(in the rows, 128 means zero)
R: rows in several groups, each row roughly a mix of its group's directions:
R (148 x 10):
[[188 123 135 139 118 107 122 165 168 133]
 [152 185 168  90 113 134 122 134 121 135]
 [153 128 134 177 101 167 112  91 109 140]
 [119  84 117 129 188 128 120 161 148 122]
 [124  98 143 104  81 146  81 105 132 111]
 [103 139 105 164 126 105 167  86 107 153]
 [140 126  92 112  97  75 129 142 114 168]
 [142 108 129 133  87 104 142 107 156  73]
 [102 114 135 147 114 132 197 107 115 151]
 [142 137 133 105 100 134  60 127 149 103]
 [132 145 149 133 166 111 107 117  78  85]
 [163 157 112 130 127 105 161  98 159  88]
 [160 121 135 161 163 129  89  95 162 142]
 [ 78 108 137 183 135 126 117 109 127  99]
 [183 132 149 107  88 128 130 112 165 139]
 [105 108 123 140 165  79 172 147 138 123]
 [ 83 119  83  97  91 109 118 132 107 115]
 [147 173 146 154  99 132 120 117 100  81]
 [141 157 117  65 146 128  88 127 111 137]
 [138 125  88 144 160 170 164 105 112 104]
 [141 162 120 148 112 174 116  91 159 100]
 [170 119 130  84  91 109 111 145 118 162]
 [137 158 147 138 134 148 186 161  98 114]
 [158  69 127  96 116 105 159 143 138 130]
 [111 184 128 140 173 129 133  93 130 105]
 [ 97  95 126 105 176 132 117 146  95 159]
 [131  86 139  74 155 119 146 118 143 162]
 [132 114 174 129 121 120 107 133  89  73]
 [132  88 152 190 132 128 115 111 103 117]
 [101  97 164 131 132 116 140  92 180 136]
 [ 96 133  66 126 165 101 132 117 113 127]
 [ 69 124 115 115 102 116 162 140  92 115]
 [178 139 133 140  93 110 132 130 129 183]
 [120 100 131 106 111  70 159 148 100 143]
 [141  86  99  94 116 137  94 159  96 131]
 [117  99  84 131 140 155 148 118 167 168]
 [129 118  94 161 126 141 101 152 104 183]
 [118 144 184  93 134  97 121  99 130 100]
 [148 126 125  74 107 120 161 156 134  87]
 [117  65 148  95 135 117 134 149 158 142]
 [ 71  98 104  89 111 125 118 118 132 152]
 [162 136 114 165 162 153 119 160 169 121]
 [140 104 103  70 114 122 136 173 142 138]
 [166 131  95 144 134 100  68 122 134 116]
 [ 92 143 126 125 141 155  67 129  94 138]
 [131 181 114 147 107 128 147 103 178 132]
 [127 103 180 125 169 145 126 164 141 103]
 [101 117 106 165 134 174 135 114 122  81]
 [125 126 135 158 176 171 142 128 140  84]
 [196 130 133 133 129 106 145 143 163 150]
 [148  70 134 160 141 141 106 107 102 154]
 [102 161 111 134  88 158 140 161 112  92]
 [110 167 164 174 135 114 140 131 127 170]
 [145 157 107 178 132 132  98 102 107  92]
 [ 99  94  99 135 156 168 119 126 100  92]
 [102  73 164 137 130 113  91 145 115 141]
 [122  92 113 112 102 145 102 170 111 171]
 [ 90 112 122  94 120 158 185 144 132 121]
 [106 119 156  88  69 127 153 114 135 139]
 [183 140 128 141 120 156  94 148 167 132]
 [ 89  91 133 106 120 154 165  97 101 114]
 [145 123  81 120 158 153 113 157 140  83]
 [137  94 138  80  97 132 119 138 166  95]
 [125 156 139 159 136 187 115  93 148 114]
 [130 157 123 118  90 110 135 172  82 151]
 [158 182 124 102 127 103  84 145 125 129]
 [104 138 159 105 120 112 161 110  81 163]
 [108  95 124 183 166 113 118 119 138  97]
 [163 150 109 169  99 151 129 100 165 120]
 [132  89 142 139  78 140 160 151 163 141]
 [114 105 136  89 123 183 130  86 141 136]
 [147 106 130  62  92 115 127 141 107 142]
 [ 76 112 114 109 105 105 123 107 118 175]
 [123 135 171 141  81  98 141 132 165 153]
 [151 109  86 102 154 136 169 142 129  90]
 [133 131  93  79 136 129 166 119 175 132]
 [156 123  88 130 121 132 181 127 170 112]
 [ 96 150  82 132 124 163 159 121 108  95]
 [ 96 177 156 150 160 125 106 120 104 151]
 [162 160  79 120  94 119 102 109 124 148]
 [101  91 133 131 171 171 132 124 105 159]
 [104 114 134 123 146 109 120 123  84 190]
 [ 94 148 136 161 159  90 173 131 111 130]
 [ 67 163 115 132 126 145 133 114 110  90]
 [159 111 132 108  77 123 183 125 124 135]
 [130 144 126 190 118 147  94 124  98 102]
 [106 158 121 103 127  77 111 115  91 158]
 [152 132 161 122 117 107  67 120 160 143]
 [145 181 118 149 101 109 111 155  87 132]
 [116 114 100 112 151  87 171 163 123 101]
 [157 100 177 102 117 131 129 147 164  97]
 [ 91 130 153 104 139 133  84 141 102 171]
 [153 138 191 152 116 141 144  99 147 109]
 [155 138 152 129  85 163  89  98 137 148]
 [142 102 120 170 122 177 127 115 167 104]
 [127 151 189 135 131  95 109 117  98 104]
 [159 180 162 143 132 157 124 143  98 110]
 [146  91 135 168 135 116 127 111  86 171]
 [105 148 153 108  62 127 138 150 124 148]
 [144 160 100 120 147 169 136  82  95 129]
 [137 103 144  98 168 138  98 163 145 167]
 [185 120 124 145 115  81 101 117 152 132]
 [ 84 104 159 126 126 166  87 138 103 116]
 [113 149 167 150  87 126 162  89 116 116]
 [118 145 132 147 189 162 142 152 144 101]
 [ 81 181 129 123  96 114 127 147 109 109]
 [105 106 160 120 156 144 132 165  80 105]
 [140  96 168 144 146 169 152 162 145 113]
 [ 81  95 130 139 137  83 154 136 113 100]
 [143 121 120 199 129 138 159 154 112 129]
 [140  94 136 143 150 131 164 172  89 106]
 [ 80  91  91 128 114  92 116 103 136 119]
 [143 118 108 151 151 123  75 144  79 121]
 [146 140 184 113 145 158 103 168 139 121]
 [166 125  92 145 170 127 152 141 145 166]
 [142 134  92  61 152 107 127 136 123 146]
 [101  92 155 132 128 135  85 137  98 170]
 [102 110 132 119 104 188  93 115 134 102]
 [ 90 137 178 122 143 138  89 124  94 108]
 [102 133 144 192 113 107 143 126 157 102]
 [178 166 127 137 124 121 156 122 178 124]
 [141 115 101 124 170  99 149 184 133 127]
 [132 128 160 103 125 114  71 142 107 169]
 [ 92 137 152 105 137 138  91  76 145 111]
 [125 149 145  91 107  97 157 131 108 179]
 [152 129  96  72 132 108 141 168 131 107]
 [129  84 131 159  96 159 159 133 158 103]
 [154  78 143 105 157 127  95 120 164 139]
 [120 175 143 100 163 118 159 159 105 109]
 [139 133 108 171 167  96 177 126 129 119]
 [135 117  93 145  94 140 139 115 180 166]
 [153  97 162 126 143 108  78 139 156 105]
 [118 133  95 113 131 173 117 126 129  67]
 [109 158 109 160 114 115 125 125  83  80]
 [144  96 119 114 184  89 142 144 154 126]
 [136 110 132 124 128 108 159  80 184 139]
 [131 160 158 170 127 148 124 124 164  83]
 [ 79 111 126  95 156 175 106 132 135 135]
 [146  78 144 118 154 103 143 139 177 140]
 [141 153 159 151 174 176 127 140 120 109]
 [ 97  89 126 163 171 128  92 138 123 148]
 [105 129 105 100 154 140 145 175 101 167]
 [120 145 148 119 140 112  64 101  91 121]
 [147 137  83 152 125 134 151  80 153 156]
 [116 109 115 118 120 131 137 150 145 204]
 [161 105 126 160 141 133  98 171 169 117]
 [ 90 101 118 154 142 131  83 144  96  96]
 [ 75 125 122 158 118  95 161 110  97 133]]
the two rows of each list that fit no group, in list order (the others fit one group, some only roughly):
    q463: [144 110 130 106  87 132 151 189 117 112]
    q658: [101 129 116 115 164 115 102 149 158  75]
    q712: [111 187 158  89 121 126 108 124 127 102]
    q599: [142 160 129 102  75 166 119 103 134 105]
    q376: [156 115  79 127 121 116 154 130 158  80]
    q587: [109 133 110 117 124 165 172 127 185 124]
    q33: [120 135 115  94 180 137 170 123 134  91]
    q819: [107 142 145 102 157 157  91 164  98 154]
    q611: [137 136  84 174 151 156 113 118 165 115]
    q83: [158 108 150 165 166 116 126 159 168 122]
    q969: [101 100 117 134 145 187 151 139 141  97]
    q514: [160 127 104 133 149 154 107 141 192 122]
    q487: [157 114 170  94  85 144 102 130 119 151]
 => q83, q514
    q442: [112 129 126 142 146 153 196 161 141 138]
    q343: [183 152 105 168 136 121 126 162 118 110]
    q224: [121 134 131  95  78 153 137 143 158  85]
    q902: [133 128 129 156  71 150 132 107 162  93]
    q471: [123 136 102 109  58 148 136 144 107 140]
    q79: [133 136  95 114 134 124 162 117  96 189]
    q834: [133 109 125 166 167 122  79 161 111 143]
    q126: [ 86 158 123 167 141  83 138  99 121 129]
    q317: [122 117 185 145 166 115 141 136  89 110]
    q918: [118 116 118 161 160  91 162 122 132 176]
 => q471, q834
    q81: [140 159 118 135 179  76 133 140 137 105]
    q306: [135 123  83 133 149  80  93 151 121 154]
    q69: [131 158  70 138 123 103 117 137  82 134]
    q877: [161 150 141 138 139 118 101 146 158 187]
    q884: [168 152 114 124 132 126  97 118  70 153]
    q554: [139  88 163 116 132 110 149 181 141 106]
    q363: [149 119 156 107 104 155 114 133 142 191]
    q368: [141 109 121  54 127 142 148 153 118 132]
    q642: [131 143 150 192 114 113 139  89 125 151]
    q322: [114 110 137 116 117 169 121  80  90 160]
    q571: [102 131 189 139 118 115  96  92 122 113]
    q708: [102 127  72 103  96 130 165 115 120 143]
    q428: [101 104 111  74 133 134 134 169 143  99]
    q128: [103  71 137 113 117 163  99 150 135 105]
 => q877, q363
    q649: [110  72 146 101 118 131 123 122  87 160]
    q84: [159 147 147 127  81 126 142 128 130  70]
    q832: [127  92 145 153  97  92 182 128 121 130]
    q557: [100 155 145 118 148  96 126 167  79 120]
    q928: [118  70 103 115 126  78 127 150 119 120]
    q764: [ 83 123 189 161 118 142 139 133 130 133]
    q956: [126 139 114 164 131 112 111 146  93  68]
    q579: [ 98 135 174 128 115 153 142 183 111 124]
    q85: [117 145 105 126 138 117 125 142 148  53]
    q148: [114 109 173 124 149 104 154 178 116 106]
    q881: [165 110  68 129 144 113 109 157 143 117]
    q461: [146 137 153 141 104 192 108 115  99 130]
    q911: [155 122 123 148 115  94 127  72 169 136]
    q506: [119 142 182 164 110 123 157 168 123 135]
    q561: [113  79 167 139  91 140 123 128 126  89]
 => q557, q461
    q333: [ 54 112 155 134 112 111 117 121 120 117]
    q785: [122 156 100 129  82 176 124 107 110 152]
    q679: [150 158 139 124  95 115 103 135  76 163]
    q254: [ 98 128 162 137 169 123 120 159  94 165]
    q282: [109 103 120 114  99 176 132 161 130  84]
    q418: [158 101 135 128  86 160  96 166 148 118]
    q787: [101 100 139 140 110 178 127  78 146 130]
    q880: [154 172 165 141 127 145 113 158 128  85]
    q663: [141 139 135  71 116 151  88 106 111 154]
    q850: [165 117 133 141 140 101 149 127  99  69]
    q748: [162 107 111 161  86 103 108 116 132 168]
 => q785, q880
    q320: [134 168 108 113  89 140 118 100 169  99]
    q914: [ 86 116 142 142 168 165 164 109 150 135]
    q59: [123 117 129 112 124 159 133 188  96  91]
    q805: [172 115 157 135 112  71 152 134 140 137]
    q37: [167 152 121 109  93 159 169 132 117 156]
    q556: [152 106 173 164 136  97 151 145 103 149]
    q329: [133 130 180 182 121 152  96 133 121 126]
    q51: [138 126  97 167 132  99 100  92 169 138]
    q623: [150 131 115 154 121 103 159 145 114  65]
    q54: [141 127 107 147  70 132 146 163 148 162]
    q746: [ 96 117 119 150 120 159 129  71 108 160]
 => q329, q51
    q905: [ 93 142 174 104 143 159 140 151 112  93]
    q170: [ 78 150  87 111 133 108 152 138 119 162]
    q898: [149 110 138 124 144 145 112 203 123 120]
    q314: [129  77 157 134 134 146 119  82 160 147]
    q921: [146 122 143 130  74 106 110  91 168 133]
    q95: [109 118 112  78 132 171 119 161 133  96]
    q625: [156 118  88  95  95 104 173 135 121 125]
    q123: [141 170  98 113 109 146 174 149  95 127]
    q331: [165 147  93 119 175 116  95 133 101 118]
    q844: [156 157 113 150 120 104 175 138  97 162]
 => q170, q898
    q369: [112 105 192 117 132 109  91 109 110 131]
    q99: [115 117 156 148 154 128 165 122 122 190]
    q789: [109 160 141 132 113  82 126  88 150  91]
    q762: [ 89 160 112 100 149 165 128  92 111 112]
    q503: [106 113 168 165 111 152 128 172  99 129]
    q234: [103 112  77 129  82 151 119 147 113 153]
    q959: [122 144  87 151 106  86  97 121  94 106]
    q26: [155 141 149 113 153 182  90 123 155 136]
    q233: [157 127 196 146 134 126 129 104 156 144]
    q187: [ 89 138 161 104 180 132 103 150 118 113]
    q562: [133 130 146  87 149  92 122 124 187 136]
    q197: [136 111 129 147 100 170 178  88 131 117]
    q311: [126  85 147 129 139  85 109 167 124  91]
 => q789, q234
    q827: [139 123 142  75 132 124 130 163  93  86]
    q53: [135 129 104 166 139 137 176 158 148 168]
    q115: [112  78 152 153 146  89 115 118 113 161]
    q731: [102 141 140  85 143 159 113 174  98 119]
    q381: [ 78 110 161  95 118 144 109 120 139 167]
    q627: [ 98 105 132 151 110 196 140 115 135 137]
    q93: [125 155 162 145 148 138 117 114 142  63]
    q900: [149  65 126 126 122 175 145 123 122 146]
    q544: [146  97 170 116  97 137 100 126 111 174]
    q390: [116 149  93  91 132 167 160 145 131  91]
    q202: [111 111 158 121  90 133 133 114 186 156]
    q152: [166 153 105 130 139  97 106  74 145 123]
    q337: [ 93  92 153 119 124 111 159 141 179 114]
    q269: [119 110 150 193 153 134 121 141  94 143]
    q753: [ 77 129 155  85  83 125 116 138 123 133]
 => q627, q93
    q446: [112 131 133 122 153 144 104  84 123  68]
    q796: [114 103 160 158 114  83 167 134 139 155]
    q696: [135 128 101 117 122 179 180  99 135 110]
    q617: [151 107 108 137 157  75 111 162 130 157]
    q791: [158 142 102 121 128 143  83 106 181 129]
    q156: [124  88 126  86 113 182 130 131 110 150]
    q830: [101 143 104 170 119 141 134 154 121  73]
    q929: [130 105 121 165 136 116 159 142 191 138]
    q578: [125 108  91 137 187 120 135 141 104  93]
    q800: [166 106 137 145  89 179 124 122 159 130]
 => q791, q929
